In the data rows, 50 means zero.
Here are some points:
[62 58 47 58 47 42 46 29 55 44 47 59 41 46 62 50 63 52 65 32 35 50 29 47 64 48 45 45 68 39 48 51 42
 45 31 42 49 36 51 48 53]
[74 32 30 42 63 53 55 22 53 68 42 62 16 53 72 49 46 39 84 43 23 58 25 55 53 35 43 54 52 51 42 36 29
 23 46 50 53 26 46 38 55]
[47 39  8 33 53 49 77 44 49 55 59 74 25 47 55 41 35 17 51 42 43 72 41 42 42 45 36 94 46 43 36 47 49
 30 58 37 54 39 46 30 46]
[61 49 54 45 81 64 43 35 47 63 31 70 26 31 63 56 46 40 62  4 39 45 33 40 81 54 54 47 52 68 56 34 31
 53 14 54 64 31 52 27 79]
[48 43 47 51 46 61 42 66 42 46 41 37 57 33 51 67 44 57 45 45 64 36 50 30 58 66 41 50 57 48 59 55 51
 56 54 52 33 64 39 46 46]
[58 49 42 54 54 34 28 53 34 42 49 46 64 43 55 46 50 48 40 53 67 47 61 54 44 44 51 34 49 39 44 33 62
 51 51 38 53 60 42 43 40]
[74 65 51 70 38 38 68 10 71 67 53 53 57 67 68 50 59 51 56 60 51 49 63 57 46 53 73 48 66 53 36 58 59
 78 55 52 59 52 60 66 54]
[44 49 53 51 44 39 39 46 39 47 40 35 58 44 38 40 51 48 53 56 49 45 50 40 36 51 57 44 32 45 35 53 52
 56 54 48 53 49 50 58 45]
[49 52 56 50 47 37 35 54 36 54 56 54 64 43 43 53  0 46 58 46 62 49 62 43 40 51 55 47 44 27 49 47 61
 48 52 52 47 61 47 51 38]
[57 34 37 48 40 41 77 41 42 60 50 62 32 56 68 49 36 33 70 46 35 74 46 41 56 17 32 84 56 41 42 44 43
 37 54 42 56 35 53 30 45]
[46 60 48  0 58 46 38 42 47 36 34 42 58 37 50 56 59 63 45 46 68 46 62 43 47 61 50 54 56 94 44 59 51
 47 19 50 51 51 40 54 52]
[41 33 60 41 56 34 60 37 39 36 59 58 33 51 34 39 58 57 62 51 31 48 23 32 41 50 48 67 43 44 36 71 23
 66 49 39 44 35 48 63 45]
[57 40 43 27 41 36 60 45 70 28 41 63 51 64 27 41 50 54 45 38 48 65 54 64 48 55 29 40 31 50 29 62 49
 38 37 35 48 45 64 65 46]
[62 58 48 50 55 43 42 42 52 52 56 41 52 60 45 42 61 41 38 49 48 39 57 40 55 47 54 45 49 45 57 44 58
 53 45 43 36 39 40 48 55]
[42 50 52 57 37 40 58 49 37 39 55 58 61 38 51 37 47 47 53 51 53 46 52 50 36 61 55 47 56 40 37 47 52
 56 38 37 47 53 42 50 41]
[38 32 52 59 36 42 32 59 37 47 74 38 38 36 45 42 61 49 44 50 56 47 33 39 36 41 58 51 53 67 44 71 30
 54 49 63 42 66 41 70 21]
[50 41 40 45 56 47 54 45 35 61 37 61 40 43 57 54 40 50 55 46 31 67 36 38 60 34 48 58 67 64 50 21 35
 39 35 41 58 40 59 26 59]
[51 49 53 47 46 38 33 50 51 41 52 25 39 42 50 38 73 54 45 50 59 25 54 36 40 43 47 38 55 53 45 34 46
 53 41 43 43 49 34 31 41]
[18 55 52 48 54 46 51 45 55 50 71 65 53 58 42 53 59 49 44 47 54 59 55 58 45 68 29 45 42 51 61 59 49
 61 45 54 54 51 54 63 53]
[34 51 57 53 47 47 50 65 40 60 41 40 74 46 45 37 44 52 46 45 62 41 68 55 42 69 46 45 43 39 55 51 99
 48 47 54 41 58 45 64 39]
[32 26 46 61 54 57 32 63 53 55 52 39 67 50 48 58 64 71 43 62 74 41 62 39 55 39 61 45 40 30 58 30 63
 51 47 59 35 66 33 30 51]
[47 50 57 61 53 55 54 54 53 50 37 50 54 37 48 43 57 45 54 45 53 55 55 53 43 54 55 44 37 45 59 99 61
 45 46 46 43 58 47 53 59]
10 more points follow, each with its number after it:
[56 42 44 44 51 30 47 63 51 53 53 43 65 55 46 24 45 49 47 55 58 34 67 43 47 50 56 31 44 46 40 41 70
 32 48 45 55 53 34 56 48] 0
[54 59 52 13 43 39 74 51 73  9 57 69 42 72 13 39 53 61 63 56 39 70 60 84 34 58 28 47 18 47 40 74 42
 55 52 31 60 39 89 61 50] 1
[53 47 56 46 41 40 49 50 34 56 42 37 45 38 53 47 44 47 43 58 47 49 70 33 45 58 53 54 50 48 36 46 48
 39 55 54 55 34 36 56 50] 2
[58 46 57 66 41 59 33 61 62 43 24 30 42 33 57 48 44 43 51 52 56 42 57 44 40 59 66 40 45 62 47 49 58
 63 55 54 39 54 42 41 41] 3
[17 39 50 54 49 52 42 77 40 50 25 47 47 44 57 63 40 46 52 41 74 43 49 51 45 66 50 44 50  3 58 62 44
 36 56 60 55 72 55 47 47] 4
[56 57 57 61 39 37 40 40 41 55 42 38 48 33 52 36 52 40 49 52 51 41 43 44 42 56 65 59 50 44 43 56 51
 62 47 46 55 53 35 39 44] 5
[47 54 54 35 40 40 71 33 68  4 48 63 45 64 24 36 53 58 52 55 46 61 38 65 39 49 23 56 16 69 37 99 37
 55 57 42 52 39 63 79 59] 6
[62 76 68 40 46 47 29 39 46 43 64 20 53 47 50 54 89 58 46 49 28 25 55 42 48 23 38 31 51 49 55 39 45
 35 50 44 43 34 41 37 56] 7
[42 35 57 43 39 40 29 52 67 55 39 37 52 53 57 44 44 74 55 45 55 37 57 63 37 61 37 44 57 38 44 47 61
 44 59 58 44 54 73 49 39] 8
[47 56 46 56 39 48 47 44 31 51 53 41 47 44 59 40 45 44 55 55 43 34 54 44 43 56 51 31 55 53 47 47 53
 37 45 33 44 37 49 48 54] 9
Which of these numbered points is nearest to each point below, looking only along the 3 directions in which the first points spread most? Its number follows each.
[51 68 87 37 36 44 26 40 63 22 47 25 20 59 68 32 59 86 25 49 47 25 30 46 46 48 29  1 74 46 34  5 23
 36 47 37 61 55 63 20 45] > 7
[50 62 48 40 42 45 49 43 45 65 56 43 38 36 42 38 60 40 57 49 40 37 49 37 41 43 69 38 47 50 47 36 36
 58 47 48 49 49 41 37 44] > 9
[72 17 40 52 89 88 42 99 44 47 77 44 79 40 44 83 52 38 62 70 86 48 60 46 71 36 51 42 54 22 94 37 80
 70 72 94  2 95 46 36 61] > 4
[57 59 46 44 45 47 45 61 52 54 56 42 50 48 46 39 56 50 48 39 40 42 65 47 47 57 54 50 46 46 41 54 46
 57 48 52 58 48 44 50 44] > 5
[57 43 50 63 49 51 49 67 31 58 59 40 58 46 49 49 49 57 40 44 63 38 43 48 37 54 47 43 43 44 44 53 66
 45 50 50 53 59 33 47 48] > 0
[70 49 99 14 49 46 24 28 87  0 67 20 43 72 79 40 69 94 14 54 32 21 29 94 48 39 14 37 88 40 41  9 26
 22 49 37 52 44 90 19 53] > 7
[42 89 47 47 63 63 70 67 49 42 71 71 81 44 41 59 64 33 49 70 68 62 67 32 60 79 37 41 28 69 59 63 65
 48 52 64 74 68 49 71 65] > 8
[56 43 49 53 46 47 66 46 53 45 50 64 52 50 26 37 46 48 56 54 45 55 55 63 39 49 54 52 40 53 26 57 49
 66 49 38 50 44 52 78 41] > 1
[35 31 71 38 51 41 41 57 66 63 38 44 52 65 42 37 54 64 74 45 59 32 74 70 51 66 41 30 32 45 44 68 67
 20 43 35 35 61 75 63 49] > 8
[47 51 46 62 72 76 63 30 38 52 37 51 37 37 36 70 44 49 55 31 36 54 42 36 69 37 48 54 40 63 75 45 45
 58 45 84 75 31 37 42 77] > 7
[49 57 46 55 47 67 52 63 36 52 29 57 53 31 40 60 48 46 44 49 51 49 38 32 46 35 59 42 52 44 69 54 55
 54 52 59 43 60 43 51 34] > 2
[52 60 37 54 65 74 38 76 34 45 25 54 78 43 51 70 45 40 60 41 77 50 73 36 63 47 44 47 45 56 66 42 64
 55 37 70 59 72 39 37 70] > 3
[93 20 10 84 59 52 38 67 58 29 32 43 52 82 59 43 29 19 35 35 59 30 56 78 54 95 76 42 61 34 43 72 57
 73 47 54 22 56 70 63 39] > 8
[34 23 52 59 22 66 39 75 39 51 80 43 43 53 58 58 68 50 57 55 64 30 50 38 27 31 56 37 60 52 57 50 38
 67 49 62 21 72 43 62 18] > 0
[33 54 38 52 52 48 67 52 51 51 35 60 40 60 43 40 38 48 50 44 41 72 55 52 43 41 76 57 49 49 50 34 46
 44 55 48 58 58 47 58 41] > 2
[46 43 45 57 46 35 52 34 41 56 53 48  6 40 62 43 53 49 63 58 44 44  6 35 59 55 40 56 57 48 40 46 16
 59 47 44 46 44 33 45 41] > 9
[78 50 39 71 54 58 44 58 47 51 46 43 68 57 62 64 38 36 55 43 47 30 57 73 48 60 62 44 60 38 44 51 57
 67 47 61 40 54 72 63 53] > 5
[55 39 99 28 39 30 69 37 99 29 61 66 52 94 29 45 64 96 73 55 32 56 45 97 52 62 24 80 30 43 52 61 40
 94 54 28 47 46 96 65 47] > 6
